One turn moves each row of this set onto another row. After a few examples, where does it send each row asked below?
K493: [ -8  12  -5  -5 -11  -4  -5  -4  10   2   6  -3 -11   0   9  -6  22   8
   6   1  -4   6  15 -13  13  -4  -3  10 -15  -2 -10   5   8   8   6  12
   9 -11   3  10  19  11 -12  16]
K230: [ -3  -1 -10   9 -19   3   4  -4 -17  14   2   4  -5  -5  -3   2   1  -8
   7  -8  -4   4   5   2  14  -7  -4  13 -18  -7  -6  11 -13  10  -2  -2
  22   4  -5  -5   6   1  19   2]
K976: [ -1 -10 -13  -2  -7  -1  -7   3 -17  -4  12   7   3  -2 -10  20  13 -14
   7   9 -12  -9  18   7   7  -8  -4   6  -3  13  -2   1 -14   9  -4  -1
  -7  -4  12   3   2   6  16  16]
K199: [-16 -14 -12  -6 -26  20  -1  -9   3  -7 -16  -3  -1 -12  10  -4  10   6
  -5   4 -12   3  -9   5   3  -1   7   3 -11  -7 -12 -12   1  12  16  14
   8 -11   8   0  15   0   7  14]
K5: [  7 -22 -13  -2  -4   0  -4   0   8   5   8   9  -4   5   6  -2   1   9
   2  -3 -17  -7  -2  -6  -1  -4  12   0  -8  -7 -15  -5   3   1   9  13
   0  -3  19  16 -11  14  -1   5]
K159: [ -1 -11   1   1  -8  14   3  -4   1   7 -10  -9  14   3   8   4  10  -2
   5  -6 -18  -3  17  -6   8 -13  -1  17  -2 -12 -21  -4  -6  25  16   5
  -5  -4   1  19   9  13   5  11]
K552: [ -4   7  -3  -7 -19  -7  -6  -9   1   4  12  -6  -3  -5  10  -5  22   5
  12   2  -4   1  10 -15  16   0   2   5 -19   4 -14   2   9   5   2   9
  12 -10   6  11   6  15 -10  14]
K993: [  0 -10 -11  -6  -4   6  -2   7 -15 -11   7   3   1   3 -11  20  13  -5
   8   7  -7 -11  16   4   6  -4  -5   4  -3  12  -7   0 -18   5   2  -6
  -8  -4  10   6  -4   3  17  19]
K954: [-16  -8 -10  17 -13   6  -1   2   2 -13   7  -4   2  -9  15  -2   4  -9
 -11  17 -17 -10   6   8   1  -7 -13  12  10  -5  -5  -6  -8  12  -7   5
   2   2  -8  23  -5   2   8   4]
K565: [ -5 -15   3  -5 -16   9   4 -10   1  19  -4  22   1   6 -11  10  16  -1
  -5  -8 -20   6  13   2  17   0   1   7  12  -3  -5   6   2   8   5   6
  11  -1   1   9   2  -8   5  -4]
K96: [-26  -5  -2   3 -10  10 -11   3   7   4   7   6  -5 -17  11  13   5  -2
   1   4 -10  20   3   4  15   6  -1   2   1 -15   1   7   3  11 -15   3
   4  -6   5  12 -10  11 -13  -2]
K737: [ -2   2  -4   7 -21   9   7  -7 -11  13  -1   2  -3  -2   1   6   6  -2
   9 -12   1   2   9  -2  17  -6   0  15 -21  -8  -6   8 -14   7   0  -4
   9   8  -8  -7   7   1  19   1]
K559: [ -3   2 -17 -10 -11   8 -10   5   8   6  -7  -4  -4  -5 -22   6  -2  -8
   6  -4 -10   3   8   0  15  19  -1   0   1  -2  -6   6 -12  12  13  17
  15   6   2  10   2   3   2  14]
K190: [-14 -13 -10   9  -3   8 -12   3   0 -10   9  -3   0  -9  12  -5   3  -9
  -4  17 -16  -9   9   5  -6   0 -14  17  10  -1  -7  -3  -7   6  -2   7
   6  -6  -8  24   0   5  16   9]
K385: [ -7  -7   4  -1 -24 -11  -7  -7   7  -7   8  11   4  -6  18   9  10   2
   0  12  11   6   8  -4  -1  -8   9  -7  -4  -4   0   0  -7   3  -4  -3
   4  -9  10  17   6 -12   5   5]
K854: [ -4 -13   0   0 -19  -6  -3 -10   6  -7   9  16   5   0  15   9  16   1
  -2  15  11   8   8   2   4  -4   8 -11  -6  -2  -1  -3  -6  -3  -6   0
   6  -2   3  12   7 -10   2   2]
K49: [  0 -11 -19 -10 -15  14   8 -11   8  -3   6  -2  15  -1   4  -1 -16   1
   1  14  -2   7  -6  -3  17   7  -2   8  -3  -5   0   9  -5   1   8   2
   0  -4  -4   3  10  21   8  14]
K436: [ -1  -2  -8  -1  -3   9  -1   3   3   4  -4   0   3  -2   0   2  11   7
 -15  -2  -8  -6   4   4  10   6 -14  -3  -1   3  11  12   4  -5   5  -9
  19  -9 -13  16  19   9  19  -1]
K886: [-16  -2   0  -4  -9  20   3   8  -9 -18 -10   0  19 -10  -5  -2   2  -8
  -7  -1  -4  -9 -11   2   6   4   1  -6 -11  -5  -2  13  -8  19   3 -11
   4   0   1   2   3   5  -6   9]
K940: [-11   1  -2  -2 -11   2   8 -16  -9  -8  17  10   1   0  -2 -21  10 -12
   7  -7  -5 -11  -3 -10   5  -5  -9   6  -4   3  -9  -3  -7  13  -2  -1
   2  -8   7  -4 -10  -2   7   2]
K26: [  1 -12   1  -5  -1  10   6  -9   3   7  -8  -9  13   9   8  -3   4   0
  -1  -6 -14  -3  13   2   8 -10  -2  17  -2  -9 -20  -3 -12  26  18   7
  -3  -4   3  20   6   9   0   9]
K728: [ -9   4 -15 -12 -12   5 -15   6  12   8  -5  -6 -11  -4 -17  11  -2  -1
  10  -9 -11  -1   8   3  13  15   2   4  -4   1  -8   1  -7  11  13  14
  12   7  -2   6   8   2  -3  14]
K322: [-27 -10  -1   6  -5   9  -6   7   2   3   1   8  -7 -19   9  11   6   6
  -5   3  -8  16   0   2  20   6   2   5  -6 -13   3   9   3   7 -13   0
  -1  -5   7  11  -3   8 -10  -3]
K731: [-25  -3  -7   4  -7   1  -7   6   4   1   2   3  -6 -14   8  12   4   0
   3   9 -14  10   1   2  12  10  -1   6  -3  -9   5  10   2   6 -10   2
  -4 -13   8   9 -10  19 -18   0]
K708: [-18  -8   5  -8 -12  20   3   8  -9 -15  -9  -3  17  -9  -3   6   5  -4
   5  -3  -3  -3 -11   1   3   6  -4  -4  -7  -5  -1  13  -7  22   6 -13
   2  -9   2  -1   5   9  -4  10]
K597: [ -8 -15  -6  -7 -11   3   6 -12   6  14   3  24   2   7 -12  15  24  -6
  -5  -4 -11   7   9   1  15   4  -6  10  12   2  -5   7  -2   4   7  -1
  11  -7   5   5  -2  -4  -1  -5]
K184: [ -4   4  -4  -7 -16  -6   3  -7   8   1  10  -3  -4  -2  10  -3  25   9
  10   5  -1   1  13  -9  19   0  -4   3 -17   8 -15  -1  14   3   6  10
   8 -15   7   6   9  10 -10  14]
K43: [-10  -9 -10   6  -5   3 -11   7   1 -12   3  -2   1  -9  15  -1   3  -9
  -6  12 -13 -15   8  11  -6  -2 -10  17   9   2  -8  -6  -5  11  -1   0
   1  -1  -9  28  -5   2   9   8]
K671: [  4  -5  -4  -9  -3   0  -3   3   2   7   4  -3   2  -2   2   2   6   9
  -4   1  -7  -7   2  -1   6  15  -7  -2   2  10   9  12   8   0   2  -9
  24  -7 -12  16  19   8  13   9]
K898: [-12  -2   4  -9  -9  16  -1   3 -16 -11  -7  -9  11  -8  -2   5   5  -2
  -9  -6  -6 -16  -9   4   0  10  -3  -7 -10  -1  -3  16  -9  17  13 -10
  -1  -6   5   5   3   7  -5   9]
K125: [-18  -8 -11   0 -25  19  -2  -2   5  -9 -12  -1   1 -10  14  -7   7  -3
   0   9 -17  -1 -10   8   3  -3   7   7 -11 -12 -13 -12  -4   6  13  14
   6  -8   6   0  17  -6   4  10]
K767: [  5  -2 -13  -2   1  -3  -2   8   4   9   1  -2   3  -7   4   4   7   5
  -6   3 -11  -7  -1   4  11  16 -12   1  -2   7   8  10  11  -3   1 -12
  19  -6 -10  13  14   9  13   7]
K60: [ -5  -7 -22 -10 -10  12   7  -5  10   1  10  -1  11   1   6   3 -18  -3
   9  17  -6   4  -6  -4  16   6  -6   3  -6 -10  -2   7  -2   3   1  -3
  -5  -2  -5   2   6  19   6  14]
K355: [  1 -26 -11  -4 -10   3  -1   1   8   7   4   9  -6   2   9   1  -1  11
  -2  -2  -9  -7   1 -10  -2  -4  12   0 -10  -5 -12   0   6   9   8  11
  -3  -8  21  22  -8  15   1   8]
K483: [-15 -18   1   6   4   5 -15   8  -6  -3   1   5 -16  -7   8  -2   2   4
   5 -18  -3   2   5  15   4  -5  -5  -8   5  -9   0  -1 -18   1   4  -2
  11 -17   0   6   5   3   9   2]
K846: [ -9  -8   1  -5 -11   3   4  -5   1  20   0  23  -3   5 -11  11  18  -4
  -1  -6 -19   7  11  10  23  -2  -5  11   9   0  -8   4   0   7   8  10
   6  -3   4   7  10  -8   0  -5]
K508: [  1  -7   1  -3  -8  11  11  -9   4   7  -2  -9  15   6  11  10   9  -2
  -3  -6  -8  -3  14  -6  11 -18  -6  14  -4 -15 -18   3  -8  27  18  -1
  -4  -3   2  10   0   6  -1  14]
K811: [ -7  -4  -5   3 -12   0   3 -14 -17  -7  19  10  -8   0  -3 -25  15 -10
   0  -8 -11 -10  -5  -7  -2   2 -10   9   2   0 -15  -3  -8   9   5   5
   6  -2  10   3  -4   1   1   3]
K446: [-12 -11   0   7   0  -1 -17   9  -9  -3   4   7 -15 -11   9   0   0   0
   8 -21  -5   1   5   9   3 -12   0  -6  12  -6   1  -1 -15   3   1   6
   3 -17   2   6   1   8  10   5]
K951: [-10  -8  -1  -2 -16   3   4 -16 -17  -9  13  12   0  -2  -7 -20  16 -10
   8  -3 -11  -9  -6  -9   1  -1  -7   9  -6   3  -8   2  -3   8   2   0
   6  -9   9  -3 -13  -2  10   3]

K671 -> K190
K230 -> K385
K483 -> K125
And these:
K731 -> K898
K886 -> K940

